128 stands for zero in the data rows.
Here are some points:
ndarray[208  79 126 144 175 136 110 116 214  94 115 119 148 138  94 168  38]
ndarray[ 28 175 128 122 118  92 135 123  70 151 153 125 115 148 163  70 191]
ndarray[106 134 126 140  87 141 168 169 100 114 142 139 111  97 144 127 161]
ndarray[218  90 124 130 177 134 112  99 215  96 107 117 159 149  84 176  46]
ndarray[134 102 120 160  80 150 191 185 135 106 131 137 122  77 152 123 169]
ndarray[137 136 174  59 202 114  44  49  99 176 108 116 156 198 103 100  94]
ndarray[145 139 168  79 184 119  58  46 116 168  99 123 151 190  79 137  88]
ndarray[125 120 111 152  81 133 158 174 120 102 132 133 107  79 149 117 178]
ndarray[183 108 144 106 179 134  91  76 158 137 106 120 144 155  93 187  60]
ndarray[135 147 174  75 187 117  56  53 109 176 120 100 149 201 104 123 103]
ndarray[ 20 188 113 117 129  99 119 127  71 159 157 129  98 164 175  61 178]
ndarray[ 76 144 127 131 100 126 153 138  94 145 134 130 120  99 148 120 180]
ndarray[ 53 166 125 122 115 103 136 132  73 160 149 140 111 123 161  92 187]
ndarray[150 129 162  87 187 132  63  80 119 166 108 122 156 191 100 150  74]
ndarray[163 112 152  88 184 134  79  61 140 157 111 116 143 157  87 173  66]
ndarray[  9 190 123 122 130  96 106 119  70 152 163 123 115 156 166  55 184]
ndarray[121 118 113 148  85 141 174 177 118  90 130 144 108  82 150 139 160]
ndarray[151 138 170  82 181 119  68  55 122 166  92 118 139 177  96 151  82]
ndarray[197 107 131 125 165 139  90 100 190 118 100 122 153 148  85 182  39]
ndarray[ 23 179 112 118 146  99 114 118  88 159 160 133 109 165 167  63 174]
ndarray[ 28 182 115 131 127 101 121 125  64 162 140 121 106 141 168  68 173]
ndarray[147 107 103 153  91 157 177 190 140  91 122 138 116  80 129 117 171]
ndarray[215  94 130 136 174 136 100 107 186 122 105 112 143 150  90 177  42]
ndarray[179 104 140 104 166 135  92  92 158 141  96 124 153 155  90 190  58]
12 more points follow, each with its number after it:
ndarray[207  89 133 121 170 143 110  88 180 120 111 122 143 146  85 179  53] 0
ndarray[ 96 148 119 141  90 129 165 167  99 126 151 131 117  86 140 118 169] 1
ndarray[ 58 177 123 122 107 110 128 139  67 155 149 126 101 134 161  88 181] 2
ndarray[ 88 134 129 143  92 135 161 148  94 130 146 138 116  92 152 122 168] 3
ndarray[126 111 113 160  74 141 177 177 128  98 132 127 119  75 135 127 159] 4
ndarray[126 115 110 144  83 151 173 175 113 108 138 142 114  92 139 126 166] 5
ndarray[118 126 119 147  88 148 157 174 113 118 143 134 108  93 142 130 167] 6
ndarray[ 73 163 121 138 100 127 155 146  82 138 141 137 111 111 158 113 175] 7
ndarray[212  93 126 141 165 133 104  99 210 108 107 120 151 149  90 175  50] 8
ndarray[135 115 107 146  78 132 170 188 143 105 128 146 119  80 142 112 160] 9
ndarray[118 124 121 151  93 147 168 169 111 113 121 124 108  96 137 126 168] 10
ndarray[140 103 106 153  85 152 162 189 142  89 130 144 110  81 136 111 173] 11
Which of these numbered points is nearest to each point below, ignoring the 2 directions in which the first points spread most? Its number follows each.
ndarray[205 101 135 112 178 139 101  81 163 130 111 126 151 154  92 169  45] > 0
ndarray[149 117 120 163  93 144 177 194 137  92 145 140 111  86 144 109 169] > 11
ndarray[ 86 142 122 130  96 137 165 164 119 128 146 131 110  92 141 122 169] > 1
ndarray[120 134 119 151  89 136 163 160 108 112 139 126 118  89 151 138 169] > 7
ndarray[189  88 147 114 176 130 106  82 165 119 101 127 146 151  80 176  57] > 0
ndarray[103 143 113 136  95 150 161 172 106 127 146 123 119  97 151 121 176] > 6
ndarray[139 114 114 161  71 149 166 185 143  89 144 148 101  80 151 111 159] > 11
ndarray[107 125 125 147  86 146 160 163 106 126 133 121 117  98 137 126 168] > 10
ndarray[204  88 128 149 170 133 117 104 222  99 118 137 147 151  97 149  29] > 8
ndarray[124 117 112 151  75 143 178 181 133 100 127 132 123  83 142 126 157] > 4
ndarray[157 126 151  91 185 127  70  61 123 162 115 107 155 183  96 158  85] > 6
ndarray[ 82 153 120 134  98 118 135 148  91 136 134 127 131 108 153 107 174] > 4
ndarray[ 49 183 123 116 108 107 141 122  77 156 150 119 120 131 159  89 174] > 1
ndarray[ 93 145 121 139  91 123 152 149 113 135 136 131 111  91 150 122 175] > 7
